128 stands for zero in the data rows.
Here are some points:
[149 128 145 115 116 148 138 191 128 125 134 163  89  94 186 131]
[104 137 185 130 146 179 142 179 102 155 138 196  91  65 143 150]
[169 141  99 119  92 104 108  73 153  74  90  72 198 165 111 103]
[ 87 140 136 160 148 122 106 143 132 121 156 189  95  79 118  93]
[106 209  28  98  87 149 208   0  83 199  56  54  95 209 222 147]
[116 103 162 142 174 129 136 171 129 154 165 196  69  61 149 146]
[189 119 117 129  62 119 125  75 160  81 115  61 159 189  85 112]
[ 73  91 147 114 160 143 142 154  93 176 140 165 104  82 180 163]
[171 123 155 158 100 115  66 180 172  45 144  96 183 160  62  98]
[100 160  55 116 100 135 178  18  81 152  85 102  91 173 187 141]
[100 150  59 118 134 158 169  73  90 174 109 182  84 133 170 148]
[ 91 152 129 126 140 176 147 131 121 153 112 193  79  80 169 152]
[121 136 124 125 141  73 100 165 143  78  93 125 172 119  95 109]
[131  93 195 142 163 136 123 155 142 168 175 203  80  94 150 146]
[153 152  85  82 107 135 114 104 128 108  90  72 172 158  93 136]
[126 104 144 125 161  98 108 159 161 122 101 147 142  86 103 144]
[149 140 127  96 142 122 167  46 123 186  80 155 113 146 191 105]
[144 138 122 131 129 122 122 106 102  94 122  71 161 147  98 131]
[115  92 186 134 153 151 107 161 179 157 180 189  98  90  92 146]
[104 146 141 156 142 144 110 117  91 104 123  98 137 140 123 104]
[115 161  86 107 111 100 113 126 130 126  91 103 139 137 155 130]
[131 109 172 118 172 121 121 198 139 119 130 180 126  72 122 151]
[144 114 147 114 108 129 116 131 182  61 125 126 175 128 113  95]
[143 148 134 115 100 111  75 166 149  48 126  93 153 163  68  77]
[125 188  64  79  92 140 181   0 106 145  22 129  81 204 204 123]
[105 102 132  97 136 126 143  93 109 168 100 169 116 108 155 143]
[153 118 117 144 121 113 134 118 102 125 129  84 162 146  80 129]
[149  80 167 148 143 112 127 172 180 107 160 156 116  67 124 113]
[142 110 155 156 106 116  95 197 134  74 152  88 137 144  38 130]
[113 161  84 117  97 146 141  70  97 125 103 121 121 179 168 116]
[ 99 120 159 127 154 133 105 194 132 105 159 132 135  85 107 135]
[142 110 125 134 111 127  92 173 149  55 150  98 165 154  69 157]
[120 159  86  95  89  97 145  69  77 127  76  64 158 177 128 115]
[121 124 125 122 151 150 142 104 107 199 130 174  95  98 176 129]
[132  99 177 117 151 130 123 213 154 133 175 173  90  74 131 152]
[136 139 133 133 133 156 137 120 146 120 159  94 108 123 105 124]
[103 136  72 136 128  88  91 137 128 103 121  27 185 162  89 164]
[106 115 102 156 133 147 105 111 108 142 138 160 126 121 137 129]
[140 141 143 152 129 126 140 162 135 124 132  89 132 148 124 142]
[115 126  90 147 128 126 130  76 125 101 133  93 146 133 122 100]
[ 95 191  58  84  77 148 204   0  66 164  60  75 130 189 200 145]
[139 138  70 128 116 102 123  68  90  96  98  46 165 164 102  95]
[ 98  99 181 137 157 141 136 145 121 204 184 162  94  66 136 149]
[131  96 178 138 129 134  90 216 143 127 196 176  75  92 153 119]
[144 114 151 157 108  86 103 193 140 101 125 105 147 112  98 139]
[164 130 166 146 101 119  94 154 187  85 127  81 168 164  68 109]
[119 128 141 106 170 160 159  90 110 219 115 182  80  77 224 125]
[132 160  98 118 120 121 199  71  88 135 103  99 122 181 157 126]
[108 114 171 146 166 132  65 216 139  84 162 162 103  70  97 112]
[118 110 167 155 158 116 108 204 162 106 154 151 137  82  92 129]
[157 142 101 133  87 113 104 139 142  58 100  82 166 162  98 111]
[101 157 143 130 127 145 169 107 116 181 159 159  97 118 157 141]
[153 133 113  94 113 109 118  79 130  72 123  83 200 165 119  94]
[ 98 123  87 127 139 107 149 127 110 116  97 100 140 155 119 141]
Here are 16 more points, each followed by its number:
[189 137 113 164  80 103 115 112 143  90 106  93 108 170 130 111] 0
[125  82 170 129 155 152 130 156 148 134 164 180 127  90 119 130] 1
[131 135 138 124 142 117 150 163 124 157 136 154 105 121 152 118] 2
[157 131  84 124 121 118 133  62 152 110  98 100 161 166 139 108] 3
[101 145  78 129 143 145 173  43  98 195  95 132  84 136 192 150] 4
[160 104 128 136 151  98 101 153 151 116 137  93 179 129 110 129] 5
[144 151  70 115 104 113 147  64 114 123  81  90 189 164 186 145] 6
[160  83 166 154 135 107  92 226 177  95 168 178 117  82  93 128] 7
[105 125 132 134 140 159 118 140 118 138 149 153 122  78 172 143] 8
[111  90 178 133 163 122 112 177 187 133 196 142  98  97  93 161] 9
[114 182  57 133 106 125 126  50 116  92  82  39 162 172 141 125] 10
[105 105 166 124 179 153  98 229 118 138 195 191 109  68 144 105] 11
[188  93 114 116  97  82 105 154 171  75 119  61 172 149  90 131] 12
[137 143  81 129  83 130 145  76  83 115  76  47 159 202 155 148] 13
[122 201   0 111  78 110 173   0  52 138  19  73 101 223 189 135] 14
[143 162  83 146  61  95 165  39  79 122  59  22 132 222 148  81] 15
Which two of these numbered points are nearest to each point below, looking only along the 2 directions in which the first points spread most? Their numbers follow each, nearest first.
[122 163  91 108 103 132 137  43 105 130  75 111 128 163 151 123] > 6 13
[121  82 141 113 161 135 125 181 135 122 102 161 144  46 128 132] > 1 9
[ 89 169  86 111 149 133 190  46 105 203  94 141 111 123 223 130] > 4 6
[141 185  82 119 102 134 208  55 115 172  61  89 124 186 163 132] > 6 13
[158 168 108 113  69 120 158   0 113 116  42  49 142 228 153  92] > 15 10
[140 156 109 112 127 122 151  67 119 105 116  89 148 171 110 134] > 3 0
[102  73 192  93 202 128 122 255 136 128 172 205 103   9 127 113] > 11 9
[130 161 125 148 106 101  71 161 166  67 124  50 140 166  62  94] > 12 5
[137 137  70 125 117 103 161  50 101 152 103  69 128 201 156 130] > 6 13
[111  87 143  99 157 135 120 201 115 122 155 198 119  94 124 162] > 1 9
[103 128 157 129 176 149 119 183 118 120 153 183 110  87 125 113] > 1 9
[138 137 148 108 100 156 107 110 135 119 143 139 117 122 128 125] > 2 8
[119 129 180 125 137 155 107 152 174  99 146 201  97  71 144 122] > 1 9
[138 150  88 128  89 158 172  61  78 153  69  76 133 169 159 140] > 6 13
[123 150 115 151 114 139 142  74 112 157  92  93 141 191 158 121] > 6 3
[145 119 123 134  87  91 101 165 166  59 107  77 189 169  56 142] > 12 5
[ 86 125 197 115 169 141  74 209 125 157 193 219 110  65 139 113] > 11 1
[101 177  51 141 123 117 164  67  74 175  79  85 135 175 157 132] > 6 13
[131 114 127 124 128 120 117 150 157  86 131 114 167  90 104 110] > 5 0
[134 124 107 144 109 105 116 134  90 132 124  85 175 171 114 124] > 0 3
[112 152  55 164  78 110 157  26 105 122  98  78 153 191 128 106] > 13 10
[150 147  42 120  99 114 159  51  72 114  86  27 174 240 150 116] > 15 10
[102 132 103 100 127 144 204  52  95 168  69 168 115 149 193 144] > 4 6
[147 151 110 109  96 125 140  51 151 149  85 102 148 157 165 109] > 6 3
[117  87 183 108 199 125 138 213 143 134 176 193 109  73 109 159] > 11 9
[156 162 108 101  60 126 146  48 149 115  95 101 146 186 134  99] > 13 6
[134 147 117 126 124 137 142  72  87 137 103  81 165 169 117 115] > 3 6
[149  89 176 145 149 131 123 219 150 108 160 172 109  97 114 123] > 9 7
[ 96  99 149 119 133 140 103 200 111 157 152 152 132  84 113 134] > 1 9
[127  88 194 147 133 137  75 215 179 117 196 170 140  91  80 122] > 7 9
[132 115 146 107 143 158 149 113 146 135 136 194  66  79 175 119] > 8 2
[174 107 194 120 136 133  97 197 169 131 157 186 122  89 105 138] > 9 7
[ 63 186  55 119 174 133 211  46  39 190  87 126 103 125 218 161] > 4 6
[130  97 154 140 135 150  87 251 155  75 140 160 133  65  79 157] > 7 9
[158  58 233 136 151 124  64 255 181  75 203 138 153  70  47 127] > 7 9
[107  93 181 150 177 133 123 185 121 132 152 152 121 104 123 133] > 1 9
[150  76 192 155 152  96  93 255 183 118 168 151 115  79  86 130] > 7 9
[143 191  83  84 113 128 139   8 113 137  55  65 133 223 161 123] > 15 13
[158 140 147 148  90  97  76 146 148  43 112  98 157 171  83 111] > 12 5
[126 102 176 132 134 139  92 164 191 114 176 181 112  82 111 111] > 9 1
[106 129 123 118 151 115 125 120 133 153 130 186 128 108 124 106] > 2 8
[116 141 137 132 121 140 138 134 122 143 140 123 121 125 115 150] > 2 8
[115  63 202 130 186  85  63 249 170 129 186 174 149  57  94  99] > 7 9
[108 177 112  97 151 156 167  13  56 168 103 142  69 147 201 121] > 4 6
[125  87 177 126 169 170 100 239 147 117 177 202  86  66 129 139] > 11 9
[156 129 114 130 130 114 134 124 127 143 129 121 130 114 121 125] > 2 8
[ 99 173  75 105 120 107 138  78  89 150  97  91 100 152 131 104] > 6 3
Here are 16 other points, each followed by its number:
[136 154 114 127 139 146 167  79 106 135 127 127  95 133 139 136] 0
[148 120 128 123 117 136  90 111 156 111 130 117 133 158  85 111] 1
[151  91 149 127 122 124 133 165 150 151 145 156 135 111 150 147] 2
[134 109 143 138 123 130 137 137 138 129 136 155 119 147 135 125] 3
[153 100 130 146 128 119 110 150 140  90 145  92 178 133  70 116] 4
[126  79 131 122 151 138 112 119 144 145 126 137 112 104 110 113] 5
[103 112 146 113 135 125 109 170 153 117 167 167 122 120 125 134] 6
[167 112 204 133 135 166 125 187 165 130 163 177 119  75 131 109] 7
[ 92 139 120 118 131 131 122 131 117 135 130 113 138 133 130 118] 8
[111 111 175 117 167 145 120 121 136 154 144 187  93  88 138 142] 9
[135 150 115 153 121 115 141 120 105 106 119  85 123 143  73 142] 10
[117 132  81 131 124 109 127 102 141 112 141  83 137 157  82 134] 11
[161 103 114 133  96  99  77 137 151  52 138  69 190 169  71 110] 12
[122 154 113 125 121 134 142 139 113 121 123 162  89  94 159 141] 13
[128 131 147 123 127 121 112 149 159 163 145 193  90  71 146 101] 14
[125 185  81  92 111 132 186   0  71 187  57  74 127 207 175 115] 15
The same question for these:
[108 126 103 132 135 138 129 144 110 129 127 105 115 146 132 142] > 8 3
[ 84 108 160 110 176 150 146 133  98 164 126 217 107  57 166 120] > 9 14
[125 112 112 143 153 119 118 148 123 132  98 142 146 107 148 108] > 3 5
[ 79 145 153 139 194 185 158 160  83 211 159 193  54  96 180 167] > 9 14
[103 139 151 119 141 143 130 151 146 153 175 188  70 109 171 128] > 9 14
[132 115 139 126 127 103 133 168 148 132 145 135 137 127 115 133] > 5 3
[129  98 163 149 118 118  89 152 184  99 164 124  91 110  97 101] > 6 2
[140 130 126 141 104 107 141 136 130 110 120  86 138 157 100 132] > 10 1
[111 104 152 124 158 164 121 146 101 143 183 146 126  68 130 169] > 14 9
[141 109 145 138 134 127  89 157 110  95 173 152 112  91  93  90] > 6 2
[104 125 118 121 129 124 136 150 123 132 132 144  92 138 135 128] > 3 5
[124  95 199 110 130 137  90 220 183 137 219 185  97  69 106 138] > 7 6
[121 146  94 138 155 148 120 138  94 131 146 138 122 104 132 121] > 3 5
[167 154 115 129  64 121 118  98 167  88 121  84 159 187 125  84] > 11 10
[122 137  69 146 117  97 146  82 113 104 103  56 172 168 132 107] > 11 10
[140 127 158 128 112 129 127 145 148  94 134 105 149 138 113 105] > 1 4
[118 233   8 101 108 139 194   0  38 178  80  95 105 235 210 119] > 15 0
[138 178  31  85  96 144 168   0  24 147  39  63 160 174 181 142] > 15 0
[102 104 136 133 177 128 144 133 120 167 138 177 108  75 155 127] > 9 14
[ 72 177  36  92 123 136 207  22  29 167  46 115 112 179 220 135] > 15 0
[137 161 113 118 135 138 173  99  80 165  84 120 112 153 189 131] > 0 13
[103 191  42  67 126 123 213   0  72 198  47  85 116 197 200 131] > 15 0
[114 137 112 105  93 156 159  84 130 144  90 133 103 129 172 115] > 0 13
[ 99 133 149 145 123 160 128 144 137 128 139 140 120 125 136 152] > 5 3
[127 138 125 123 119 157 137 158 104  83 113 133 129  85  97 124] > 3 5
[165 103 210 140 135 131  94 139 210 131 166 146 166 129  95 137] > 6 7
[120 150 103 130 113 131 158  81  98 163 102 122 106 159 149 136] > 0 8
[128 160 110 126 125 144 163  80 113 146 101 127  82 165 174 132] > 0 13
[125 141  87  96 123 129 153  78 119 151  84 116 131 127 169 123] > 0 8
[117 199  16 119  70 113 168   0  52 141  71  60 138 228 153 138] > 15 0
[101 152 135 142 113 141 151  54 134 176 146 114 123 143 135 114] > 0 8
[ 99 110 182 130 172 139 155 149 125 186 161 198  90  75 165 144] > 9 14
[106 106 157 111 140 155 140 160 141 178 142 197  84  84 157 130] > 9 14
[145 110 155 149 127 131 126 176 158 122 179 136 121 124 103 122] > 6 2
[157 118 143 101 161 149 156 166  95 153 117 211  82  77 181 137] > 9 14
[121 140 130 133 151 125 137 139 145 112 138 174  98  97 114 136] > 2 5
[146 157  73 127  80 105 158  87 136  88  77  81 145 189 126 126] > 11 10
[102 155 138 134 138 118 137 143 124 173 135 142 102 110 196 125] > 13 9
[167 119 115 128  81 103 124  89 110  87 145  56 167 190  94 105] > 11 10
[132  94 171 149 146 147 104 220 118 129 175 174 106  93 121 142] > 7 6
[111  88 156 102 151 129 130 146 126 136 129 177  99  85 142 139] > 14 9
[156 143  86 144  94 131 150 128 136  83 105  64 135 170 103 135] > 11 10
[141 132 132 125  92 155 125 126 122 106 151  92 112 166  96 134] > 10 1
[114 101 128 158 128 131  91 107 117 131 119 147 147  97  84 130] > 3 5
[153 130 151 128 105 161 113 115 117 146 140 149 124 114 135 132] > 3 5
[192 125 128 128  47 105 117 127 181  16  69  60 204 198  64  74] > 12 4
[ 88 124 100 162 129 127 145 136  82 130 147  88 132 148 111 138] > 8 10
